cols: L P J N
[ 3.55 -6.36 -0.30  1.30] -> baned
[ 3.55 -6.36 -0.30 -8.91] -> Miv
[5.89 6.09 6.07 1.54] -> dorap
down: [ 1.30 -8.91] -> N
down: [-0.30 -0.30] -> J
down: [-6.36  6.09] -> P
which: [6.09 6.07 1.54] -> dorap

cols: Q Z E F X U M V H S
[-0.66  4.45 -1.47  5.97 -1.86  1.85  3.72  5.70  4.22  6.30]  tureg
[ 1.96  6.13  5.74 -0.97  8.04 -2.12 -4.13  4.10  3.45  2.67]  zedu
[ 3.53  5.60  5.94  3.36  3.36 -0.96  3.36  3.36  2.55  1.28]  Miv
[ 5.32 -0.29  6.08 -0.91  6.00  3.79  2.17  1.49  0.90 -0.97]  baned
[-2.29 -2.03 -3.94 -1.30 -3.62 -3.06 -2.63 -2.42 -3.71 -3.76]  rad
[ 2.02 -1.54 -0.02  4.57 -2.52  6.86  8.55  0.88  2.54  3.56]  tilo
[-1.02  6.05  1.25  2.88  2.11 -0.78 -0.46  6.17  5.01  6.49]  Kis
[ 5.17 -0.15  7.76 -2.06  7.59  4.04  1.89 -0.72  2.30  0.47]  Zok
[ 3.53  5.60  5.94 -0.91  8.10 -0.96 -2.91  3.36  2.55  1.28]  vad
[ 4.76 -0.83  5.86 -1.03  5.40  4.17  2.70 -1.13  1.31 -0.26]  sabo
[-0.66  5.14  1.93  1.69  2.78 -0.77 -0.88  5.08  4.46  5.50]  kub
down: [ 3.36 -0.91 -1.30  4.57  2.88 -2.06 -0.91 -1.03] -> F
down: [-1.30  4.57  2.88 -2.06] -> F
howmany Miv: [3.36] -> 4

cols: G T K D B
[ 1.25 -0.63  3.05  1.77  2.92] = vad
[2.91 1.67 1.67 2.91 1.67] = tilo
[ 6.72 -0.32  6.13 -1.50 -3.04] = baned
[ 0.56  2.11 -1.69  2.91  1.67] = Miv
[ 0.56  2.11 -1.69 -1.41  1.67] = Zok
down: [ 6.13 -1.69 -1.69] -> K
down: [ 1.67 -0.32] -> T
howmany tilo: [2.90] -> 0

cols: Y R A C W
[ 1.99  2.51  5.85 -6.83  3.46] : Zok
[-1.30  1.02  2.81 -6.29  1.91] : kub
[ 2.82 -2.58  2.81  2.81 -2.73] : Kis
[-0.54  3.71  3.71 -5.97  3.71] : vad
[-4.99 -4.99  0.87 -4.99 -4.99] : rad
[ 0.09 -2.58  0.01 -6.24  1.76] : Miv
[-5.00  5.84 -1.61 -7.67  5.84] : tilo
[ 0.09 -2.58  3.40 -4.66 -2.73] : dorap
[-0.22 -3.99 -6.87 -3.98 -0.22] : zedu
howmany zedu: [-3.99] -> 1
howmany Kis: [2.81] -> 2
howmany tilo: [5.84] -> 2
howmany rad: [-4.99] -> 4
down: [ 1.02 -2.58  3.71 -4.99 -2.58  5.84 -2.58] -> R
howmany vad: [3.70] -> 0

cols: toda puduv feda rokig Pubok
[-3.66 -0.46 -2.05  4.11 -0.57]  tilo
[ 1.50 -0.93  2.27  0.27  0.71]  Miv
[ 0.36  2.74 -2.05 -0.57  4.11]  vad
[ 8.27 -0.93  2.27  0.27  0.71]  kub
which: [ 8.27 -0.93  2.27  0.27  0.71] -> kub
which: [-2.05 -0.57  4.11] -> vad
down: [-0.46 -0.93] -> puduv
down: [1.50 0.36 8.27] -> toda

cols: tava Nuko geto lud
[ 1.09  2.34 -8.23 -1.92] -> Miv
[ 0.07  6.46  6.46 -0.95] -> tilo
[1.10 4.09 4.81 0.35] -> Zok
[ 1.09  2.34 -7.99  0.00] -> zedu
[-4.81  4.09  4.81  0.50] -> vad
[ 0.89 -1.65 -0.96  2.62] -> Kis
[-0.07 -4.77 -0.28  2.22] -> tureg
down: [-8.23  6.46] -> geto
which: [1.10 4.09 4.81 0.35] -> Zok
down: [ 4.81 -0.96 -0.28] -> geto
howmany tilo: [6.46] -> 2

cols: Pev zuk dipu rora Lafu Gemir
[-7.65 -7.65  4.97  3.45 -7.65 -7.17] -> baned
[-1.48  0.44  1.03 -7.23  3.96  1.01] -> tureg
[-5.85  1.50  1.18 -7.22  4.77 -6.09] -> vad
[-0.63 -7.09  4.77  1.18 -6.23 -7.17] -> Zok
[-0.63 -7.09  4.77  1.18 -6.09 -7.22] -> sabo
[-1.47  0.57  1.00  3.44  3.86  1.01] -> dorap
howmany baned: [3.45] -> 1
which: [ 4.77  1.18 -6.09 -7.22] -> sabo
howmany baned: [-7.65] -> 3
down: [ 1.01 -6.09 -7.17] -> Gemir

cols: ruf dosus zeg daga
[ 3.27  3.27 -3.30 -3.21] : kub
[-1.60  1.59 -1.61 -1.58] : sabo
[ 5.10 -4.27  6.64  6.50] : Miv
[-6.62  6.63 -6.69 -6.55] : rad
[ 5.10 -5.13  6.64  6.50] : Zok
[ 5.10 -5.13  5.16  5.04] : zedu
which: [ 1.59 -1.61 -1.58] -> sabo
down: [ 3.27 -1.60  5.10 -6.62] -> ruf
howmany kub: [3.26] -> 0
which: [-1.61 -1.58] -> sabo
down: [6.50 5.04] -> daga
which: [5.16 5.04] -> zedu

cols: Venoz ginad vuluv nik Zanu
[-2.81 -1.90 -2.81  7.23 -2.82] = dorap
[-2.81 -1.90  6.74  7.23  1.86] = Miv
[-0.79  2.70 -4.87 -2.23 -0.16] = rad
[ 2.21  3.01 -4.35 -5.56 -3.75] = baned
[ 2.21  3.01  3.87 -5.56 -3.75] = vad
[ 3.22 -1.89 -3.15 -6.06 -5.96] = sabo
howmany dorap: [-1.89] -> 0
howmany dorap: [-2.81] -> 2

cols: dasu gadu faruk gibud sal pip
[-2.29  4.03 -0.10  1.21 -9.17 -0.20] : vad
[-2.84 -0.92 -3.09  1.22  1.63 -4.58] : Miv
[ 1.22  1.22 -3.09 -0.92 -0.92  1.22] : kub
howmany kub: [1.22] -> 3
down: [-4.58  1.22] -> pip
down: [ 1.22 -0.92] -> gibud
down: [-0.92  1.22] -> gadu
which: [-0.92 -3.09  1.22] -> Miv

cols: dov magu vodu Rir Fef Laz bab lerog mudi rufu
[ 0.10 -7.49  1.36  7.65 -4.88 -2.71 -4.11 -4.49  7.15 -4.09]  rad
[-4.87  4.45 -1.64  2.81  2.27  0.79  0.50 -4.87  2.27 -6.54]  kub
[ 4.00 -5.31 -2.91 -7.42  3.62  4.87  4.70 -3.43 -5.79 -6.59]  zedu
[ 3.98  8.01  7.68  0.24 -7.81  5.83 -0.84 -6.32  5.81 -1.05]  tilo
[-3.05 -5.97  0.75 -3.09  7.60 -4.80 -2.00  7.60 -2.00  7.59]  baned
[-3.06 -3.06 -7.02 -2.17  4.42 -5.24 -5.24 -5.24 -2.85 -3.06]  dorap
[-1.66  2.81  2.27 -6.09  1.83 -6.54 -7.08 -0.67 -1.47 -4.78]  Miv
[ 6.86 -0.57 -4.22  1.57  3.76  4.58  7.38  4.00  5.70 -0.33]  Kis
howmany dorap: [-3.06] -> 3
which: [-7.81  5.83 -0.84] -> tilo
howmany kub: [-4.86] -> 0
which: [ 8.01  7.68  0.24 -7.81  5.83 -0.84 -6.32  5.81] -> tilo
which: [-1.64  2.81  2.27] -> kub
howmany baned: [7.60] -> 2

cols: Somu givap kibef ropod Lolol nafa masu gokug melet
[-0.78 -3.94  0.33  0.34 -1.50  1.53  3.38 -2.54 -1.79]  vad
[-1.85 -3.34  4.20  3.26 -1.50  1.53  1.63  2.61  4.40]  zedu
[-0.78 -3.94  0.34  0.34 -4.47  2.39  3.59 -3.56  3.59]  Kis
[ 2.36  1.20 -8.95 -3.55 -1.16 -0.56 -1.48  0.95 -0.61]  tilo
down: [3.26 0.34] -> ropod
down: [0.34 3.26] -> ropod
down: [-3.94 -3.34] -> givap
howmany Kis: [0.34] -> 2
down: [1.53 1.53 2.39] -> nafa
down: [-1.85 -0.78] -> Somu

cols: ral Rut neb nomav
[ 3.24 -2.41 -2.41 -2.41] : rad
[ 6.98  0.77 -4.02 -4.57] : vad
[ 5.08 -2.42 -6.60 -3.75] : tureg
[-1.14  4.71  3.07  0.01] : sabo
[-2.57 -7.06 -3.70  0.83] : baned
[-2.97  5.65 -0.90 -2.68] : dorap
[-5.11 -3.29  1.99  0.14] : Zok
howmany rad: [-2.41] -> 3
down: [-3.75  0.01  0.83 -2.68  0.14] -> nomav
down: [-1.14 -2.57 -2.97 -5.11] -> ral
down: [-4.02 -6.60] -> neb
which: [-1.14  4.71  3.07] -> sabo
howmany Zok: [1.99] -> 1

cols: Sigi fum gim fod Viv mudeb
[-3.03  2.61 -0.45  5.61 -3.03 -0.28] : kub
[ 5.60  2.25  7.81 -2.86  3.96  8.16] : rad
[-0.45  5.61 -3.04 -0.28  1.35 -7.73] : sabo
which: [-0.45  5.61 -3.04 -0.28  1.35 -7.73] -> sabo
which: [-0.45  5.61 -3.03 -0.28] -> kub
howmany kub: [5.61] -> 1
down: [ 8.16 -7.73] -> mudeb

cols: Zol tigot kila tapuf vedeb
[-4.99  5.88  6.04 -0.07 -2.51]  baned
[-5.98  0.30  6.39  2.84 -1.19]  rad
[-1.11  0.12  0.60  1.70  3.76]  Kis
[ 1.49  1.49 -5.99 -6.21 -5.99]  sabo
[ 4.97 -3.69  5.05 -2.63 -0.27]  tureg
[ 3.83 -0.07 -4.56 -4.96 -4.16]  dorap
[ 1.63  5.29  4.19  2.67 -6.42]  kub
[0.72 3.25 3.25 1.71 1.71]  Zok
[-4.22 -2.75 -3.24  4.83  0.38]  zedu
[-4.57  0.80  4.42 -0.12  1.35]  vad
which: [0.30 6.39] -> rad
howmany sabo: [-6.00] -> 0
howmany Zok: [1.71] -> 2
down: [ 4.97  3.83  1.63  0.72 -4.22] -> Zol

cols: Mefis zedo nav zipu bukar muf zilo zekeg peke
[1.72 0.33 1.90 5.41 1.97 4.73 5.45 5.46 5.54] -> Miv
[-6.38 -5.28 -6.39  2.90 -6.45  2.94  2.68  2.68  2.83] -> dorap
[ 1.72  5.41  1.90  5.41 -2.19  5.54  5.41  5.46  5.54] -> sabo
[-8.89 -0.83 -8.86  1.89 -8.92  1.24  1.90  5.42  1.98] -> Kis
down: [ 1.97 -6.45] -> bukar
howmany sabo: [5.41] -> 3
down: [-6.38  1.72] -> Mefis
down: [ 0.33 -5.28] -> zedo
down: [ 5.41 -0.83] -> zedo
down: [ 1.90 -6.39  1.90] -> nav

cols: Mimub kaloz sug gez zikos Vuz fad gufu
[ 0.40 -0.25 -2.86  0.37 -5.29  3.58  1.42 -4.67] = Zok
[-1.44  4.94  0.03 -0.54  0.28  1.28 -5.49  2.25] = zedu
[ 6.65 -2.76 -2.01 -4.19  1.10 -4.76  2.04  2.79] = kub
[ 6.70 -2.89 -1.99 -4.12  0.93 -4.87  1.95  2.61] = rad
[0.39 4.49 0.39 4.49 0.39 0.71 0.39 2.72] = Kis
[-1.51  4.93 -0.54 -0.54  0.23  0.23 -5.67 -0.55] = tilo
[-0.59 -0.24 -0.24  2.86  0.40  0.67  2.86  2.86] = tureg
howmany tilo: [4.93] -> 1
howmany tilo: [-0.54] -> 2
howmany tureg: [-0.24] -> 2
down: [-0.25  4.94 -2.76 -2.89  4.49  4.93] -> kaloz
down: [ 0.39 -5.67  2.86] -> fad
howmany Kis: [0.39] -> 4

